In the data rows, 128 means zero.
Here are some points:
  106  106  106  083  084  150  106  062  128  083  128  106  150  194  084  105  150  084  150  128  151  128  105  150
  128  128  084  105  106  128  128  150  106  150  106  084  083  106  128  127  106  128  150  128  173  150  172  150
  128  128  106  105  084  150  150  150  106  128  084  128  127  128  150  149  084  106  083  084  151  128  105  127
  084  150  172  172  239  106  083  150  083  105  106  128  127  062  172  105  039  084  150  172  062  150  172  150
  106  128  128  150  128  128  106  128  128  150  150  150  150  128  128  127  128  128  128  128  129  128  128  127
  128  150  150  127  084  128  150  084  150  150  172  128  150  172  106  127  172  150  150  172  084  084  128  127
  128  128  128  127  128  128  150  150  106  128  128  150  127  128  150  172  128  128  128  106  151  128  105  127
  084  128  106  105  106  172  106  084  128  105  150  128  150  194  106  105  172  106  172  128  151  128  083  127
  172  106  106  105  128  106  106  084  150  128  106  128  150  106  084  149  194  150  083  128  151  128  105  105
  106  128  106  105  106  106  128  150  106  172  150  106  105  106  128  127  106  128  150  106  151  106  150  127
  128  150  150  150  150  128  150  150  106  105  128  172  172  128  172  127  150  128  105  128  106  128  128  150
  106  128  128  150  217  128  106  128  106  105  106  128  150  106  150  105  084  106  128  172  106  150  150  127
  128  128  128  127  106  128  128  128  128  105  128  128  105  128  128  127  128  128  128  128  129  150  150  127
  106  106  106  083  084  150  128  084  128  105  128  106  127  172  106  105  172  106  172  106  129  106  083  127
  106  150  128  127  062  084  150  150  150  128  062  106  083  084  150  127  106  128  150  106  151  128  172  083
  106  128  128  105  062  084  150  150  150  128  084  128  105  084  150  127  106  128  172  128  151  106  150  083
  128  150  150  127  084  084  150  150  150  128  084  106  105  106  150  127  106  128  172  150  173  128  172  105
  128  128  172  127  128  150  150  150  150  150  172  150  127  128  128  149  128  172  105  106  151  106  128  150
  128  106  150  150  128  172  150  150  106  105  128  150  150  150  128  127  128  150  105  106  106  128  083  105
  150  106  128  127  172  128  106  128  128  150  106  128  127  106  128  127  128  150  128  150  129  150  150  105
  128  172  172  150  195  128  106  173  128  128  128  150  127  084  172  149  061  106  172  150  062  150  172  172
  084  106  106  083  084  150  128  062  150  105  172  128  150  172  084  083  172  106  172  150  151  106  105  127
  106  106  128  105  106  128  150  150  106  128  172  172  127  150  128  172  128  150  105  106  106  128  128  127
  106  128  150  127  106  106  128  128  106  128  172  128  105  106  128  149  128  128  105  106  106  128  105  127
  172  106  106  127  150  128  128  106  150  128  106  150  172  128  106  149  194  150  083  106  151  172  128  127
  128  128  128  105  106  150  128  150  083  128  128  150  127  128  128  127  084  106  105  084  151  106  105  127
  172  084  084  127  128  128  128  128  150  105  084  128  150  128  084  149  194  150  083  128  173  172  128  105
  106  150  106  127  106  128  128  128  128  150  128  106  105  128  150  149  150  150  150  128  129  128  128  150
  128  106  128  150  128  150  150  150  150  128  150  150  150  150  106  105  106  128  105  106  106  128  105  105
  128  172  128  127  128  150  061  150  106  150  150  128  105  150  194  127  128  150  128  172  129  084  128  127
  128  128  150  150  128  172  172  150  128  105  128  150  150  128  106  105  128  128  105  106  106  128  105  105
  106  128  150  127  106  106  106  128  083  105  128  150  127  150  150  127  106  106  128  106  129  128  105  105
  150  106  106  127  128  106  150  128  128  105  128  150  127  150  150  127  128  150  128  106  106  128  128  127
  128  128  106  105  106  084  106  128  128  150  128  106  105  106  128  127  106  128  150  128  151  128  150  150
  150  150  128  105  084  106  128  150  106  150  128  106  105  128  128  149  106  128  150  128  173  128  150  150
  128  106  150  172  128  172  172  150  128  105  128  128  150  106  106  127  106  172  105  084  106  106  105  083
  106  128  150  127  150  128  150  173  128  105  106  128  127  128  150  149  106  106  128  128  151  150  128  127
  128  106  150  172  128  172  172  173  128  128  106  150  150  128  084  105  128  172  105  106  106  106  083  083
  128  150  150  150  106  128  150  150  106  128  172  150  105  128  106  149  106  128  105  106  106  128  128  127
  106  150  150  150  217  128  106  173  106  105  106  106  105  084  194  149  061  084  194  150  062  150  172  150
  128  128  172  150  106  150  128  150  150  150  172  150  105  106  084  127  084  150  105  106  151  106  105  127
  128  128  150  150  106  150  150  173  128  150  150  150  150  106  128  127  128  172  128  084  106  084  105  105
  128  128  128  172  172  128  106  106  172  128  150  106  105  106  128  105  128  150  128  150  084  106  105  150
  128  150  128  127  106  106  106  128  106  172  150  084  083  106  128  149  106  128  172  150  173  128  150  127
  106  128  128  105  106  128  128  128  106  150  128  128  105  128  128  149  106  128  105  106  151  128  128  105
  128  128  150  150  106  150  150  150  128  128  128  150  127  106  106  105  106  150  128  106  106  106  083  061
  106  128  128  127  084  084  150  150  150  150  084  106  083  062  150  127  106  128  172  128  173  128  150  083
  150  084  106  127  150  150  150  128  150  150  128  150  150  106  084  127  194  172  105  128  151  172  128  127
  172  106  106  105  128  128  128  106  128  105  084  128  150  128  106  149  194  150  083  106  129  150  105  105
  128  150  150  172  128  128  150  128  128  150  128  150  127  128  128  127  128  128  128  150  106  128  150  105
  128  150  150  150  084  084  150  128  150  150  128  150  127  106  128  105  128  128  105  150  106  128  150  105
  106  128  128  105  106  172  128  106  150  105  128  106  127  172  084  105  194  128  172  128  129  106  083  127
  128  150  150  127  084  106  150  106  106  128  128  128  150  150  106  105  128  128  128  194  106  084  128  105
  128  128  128  105  106  150  172  150  128  128  128  128  105  128  150  149  106  106  105  106  151  128  128  127
Then 40 other points, each followed by its number:
  128  128  106  105  106  106  128  150  128  172  106  084  105  128  150  149  128  128  172  128  173  128  172  150 0
  128  128  128  105  106  172  128  106  128  105  150  128  127  172  128  127  150  106  128  106  106  106  105  127 1
  106  106  128  127  128  172  150  150  128  128  150  172  150  150  106  105  128  128  105  084  106  128  105  105 2
  150  062  084  127  150  150  150  106  150  105  106  106  172  150  106  172  194  150  083  106  151  150  128  105 3
  150  150  172  150  106  106  172  128  128  150  150  128  150  150  106  127  150  150  128  172  106  106  150  150 4
  106  128  084  105  106  084  106  150  128  172  128  084  105  128  150  149  128  128  172  128  173  128  150  127 5
  194  106  128  127  128  128  128  106  128  105  106  128  172  128  106  149  194  172  083  106  151  150  128  127 6
  128  128  106  105  106  150  128  106  150  105  128  128  127  150  106  105  128  084  105  084  129  106  105  127 7
  128  128  084  105  084  106  106  150  106  172  128  084  105  106  128  127  106  128  150  128  173  128  172  150 8
  150  150  150  127  084  128  128  150  128  128  150  150  127  128  128  149  128  150  128  128  129  128  128  127 9
  150  084  106  127  150  128  128  106  128  128  106  128  172  128  106  149  194  172  083  106  151  150  128  105 10
  084  106  128  127  106  150  150  062  150  105  150  106  150  172  106  105  172  084  150  172  129  106  083  105 11
  106  106  128  127  106  150  150  128  128  105  128  150  127  150  106  127  150  106  128  084  106  106  105  105 12
  128  150  150  172  217  128  106  106  106  128  128  128  127  106  172  127  106  106  105  150  084  150  150  127 13
  150  106  128  150  172  106  172  128  106  083  106  128  150  150  150  083  106  150  128  128  106  150  150  150 14
  128  150  128  150  106  128  128  150  150  128  128  150  105  128  128  105  106  106  105  106  106  128  150  127 15
  084  106  106  083  084  150  128  062  150  105  150  106  150  172  084  105  172  106  172  150  151  106  083  127 16
  128  106  128  150  195  150  106  128  128  128  084  128  150  128  150  105  106  106  105  150  151  150  150  127 17
  150  084  084  105  128  128  128  106  150  128  084  150  172  150  106  149  172  150  083  128  129  150  105  105 18
  128  150  172  150  106  150  128  150  150  150  172  128  083  106  106  127  128  150  128  106  151  106  128  150 19
  150  128  128  172  195  150  083  128  172  128  150  128  105  128  150  105  128  106  105  150  084  106  128  150 20
  128  150  106  127  106  128  128  150  128  150  150  084  105  106  128  149  128  150  150  106  151  106  150  127 21
  128  106  106  083  084  128  128  128  106  128  128  150  127  128  128  149  084  106  083  106  151  128  150  127 22
  128  150  128  127  084  128  128  150  106  105  128  150  105  150  150  149  128  106  105  106  106  128  128  127 23
  128  128  128  172  172  150  083  084  150  105  128  106  083  106  128  127  150  150  128  172  106  128  128  172 24
  194  128  106  105  128  128  128  106  150  128  106  128  150  128  084  149  172  150  083  128  151  150  128  127 25
  084  128  128  150  217  084  083  173  106  128  106  106  105  062  194  127  039  084  194  172  040  128  172  150 26
  128  150  106  105  084  084  128  128  106  128  106  106  105  128  106  127  106  128  128  128  173  128  150  150 27
  128  150  150  150  128  128  106  150  150  150  150  150  127  150  172  149  106  128  150  128  106  150  150  150 28
  128  128  128  150  128  106  128  128  194  150  128  106  105  106  128  127  150  150  128  128  106  128  128  150 29
  150  150  150  127  128  128  128  128  106  128  106  150  105  128  128  149  084  106  128  106  151  128  128  150 30
  128  150  172  150  106  106  150  106  128  150  172  150  172  150  106  105  128  128  128  172  106  106  128  105 31
  106  128  106  127  106  128  106  150  150  172  128  084  083  128  150  149  106  128  150  150  173  128  128  105 32
  172  128  128  127  128  106  106  084  106  105  128  150  127  128  128  105  128  128  128  128  129  150  150  150 33
  128  150  150  150  128  128  128  173  106  128  128  150  127  128  172  149  128  128  150  106  151  150  105  127 34
  106  106  128  105  106  106  128  128  106  128  172  128  105  128  150  149  128  106  128  106  129  150  105  127 35
  150  106  106  127  128  106  128  106  128  105  106  128  127  150  128  105  128  128  105  128  106  128  128  150 36
  172  084  084  105  128  150  150  106  150  128  106  128  150  150  084  149  194  172  083  128  151  172  128  105 37
  150  106  128  150  172  128  106  106  106  128  106  128  150  128  128  127  150  150  105  150  129  172  150  127 38
  128  128  150  150  128  150  150  150  128  128  150  128  127  106  106  127  106  150  105  106  129  106  105  127 39
Which three of these numbered points are nearest to each point below, looking only along the 8 directions in which the first points spread most? Their numbers follow each, nearest first.
  106  106  172  172  150  172  150  173  128  128  128  172  150  128  106  127  106  150  083  084  129  106  083  061 > 2 39 12
  106  150  150  172  239  106  083  173  106  128  106  128  127  084  194  127  039  084  172  194  084  150  194  172 > 26 13 20
  172  106  106  105  128  128  128  106  150  128  084  106  150  128  106  149  194  150  083  106  151  150  128  127 > 25 37 10
  128  150  150  127  106  128  128  062  128  128  150  128  150  172  084  083  128  106  105  172  129  128  128  127 > 31 11 36
  150  084  106  105  150  128  150  128  172  150  106  128  150  128  084  149  194  172  105  128  173  172  128  105 > 37 10 25
  150  106  128  127  150  106  172  128  128  105  106  128  150  172  150  105  106  150  128  106  084  150  150  150 > 14 36 34
  106  128  084  083  084  106  128  128  106  150  128  106  105  106  128  149  106  106  150  128  173  128  150  127 > 27 8 5
  128  150  150  127  106  128  128  062  128  105  128  106  150  172  084  105  172  128  150  194  129  106  105  127 > 11 16 31
  128  150  172  150  128  150  150  150  128  128  150  128  105  128  106  127  106  150  105  106  129  084  105  127 > 39 19 15
  106  128  084  083  084  084  083  128  106  172  128  084  083  084  106  127  128  150  172  128  173  128  150  127 > 8 5 32
  106  172  172  150  195  084  083  173  083  105  084  106  105  062  172  127  039  084  172  150  040  150  172  172 > 26 13 17
  106  172  172  172  239  106  083  150  106  128  106  106  105  062  172  105  039  084  172  172  084  150  172  150 > 26 13 20
  084  150  150  150  239  106  083  150  106  150  128  128  127  084  194  127  039  084  172  172  040  150  172  172 > 26 13 20
  106  150  172  150  217  106  083  173  106  105  106  128  105  062  194  149  039  084  172  150  040  150  150  150 > 26 13 17
  106  128  150  127  106  106  106  150  128  128  128  150  105  128  128  127  128  128  128  128  129  128  128  105 > 15 9 30
  150  106  106  127  172  128  106  106  128  128  106  150  172  128  128  127  128  128  105  150  151  172  128  127 > 38 36 33
  128  128  106  083  084  128  128  150  106  128  106  106  105  106  128  149  084  084  083  084  151  106  105  127 > 22 30 35
  128  128  128  127  150  128  150  150  172  150  128  106  105  106  128  127  150  150  128  150  129  128  128  127 > 29 21 9
  128  150  172  150  106  106  150  106  128  150  128  128  127  150  106  105  150  128  105  194  129  128  150  105 > 31 4 33
  128  150  128  105  106  128  150  128  106  128  128  150  127  128  150  149  106  106  105  106  151  128  105  127 > 23 35 30
  128  128  150  150  128  172  172  173  128  128  128  128  127  106  106  105  106  150  105  106  129  106  128  127 > 39 15 2
  106  128  150  127  128  150  150  150  150  150  172  128  083  106  128  127  128  128  105  084  129  084  128  127 > 19 39 9
  150  084  084  127  150  150  128  106  172  150  106  128  150  128  084  149  194  150  083  106  151  150  128  105 > 37 10 3
  150  150  150  150  106  106  150  128  128  150  128  106  127  128  150  149  128  128  128  150  129  128  172  127 > 9 15 28
  150  084  084  127  150  150  128  106  150  128  128  128  172  128  084  127  172  150  083  128  151  150  128  105 > 10 25 18
  106  106  150  150  128  172  150  173  128  128  150  172  150  106  106  127  128  172  128  106  106  106  105  083 > 39 2 12
  128  128  128  172  195  150  083  106  150  128  150  128  083  106  150  127  150  128  128  150  106  106  150  150 > 24 20 29
  128  128  150  127  106  106  172  106  106  128  106  128  150  150  106  127  128  128  105  150  084  106  150  105 > 31 36 15
  150  084  084  105  128  128  128  128  150  128  128  150  172  128  084  149  194  150  083  106  151  150  105  083 > 37 10 18
  106  128  150  105  106  106  150  150  106  128  172  150  127  128  150  149  106  106  105  128  129  150  128  150 > 23 35 30
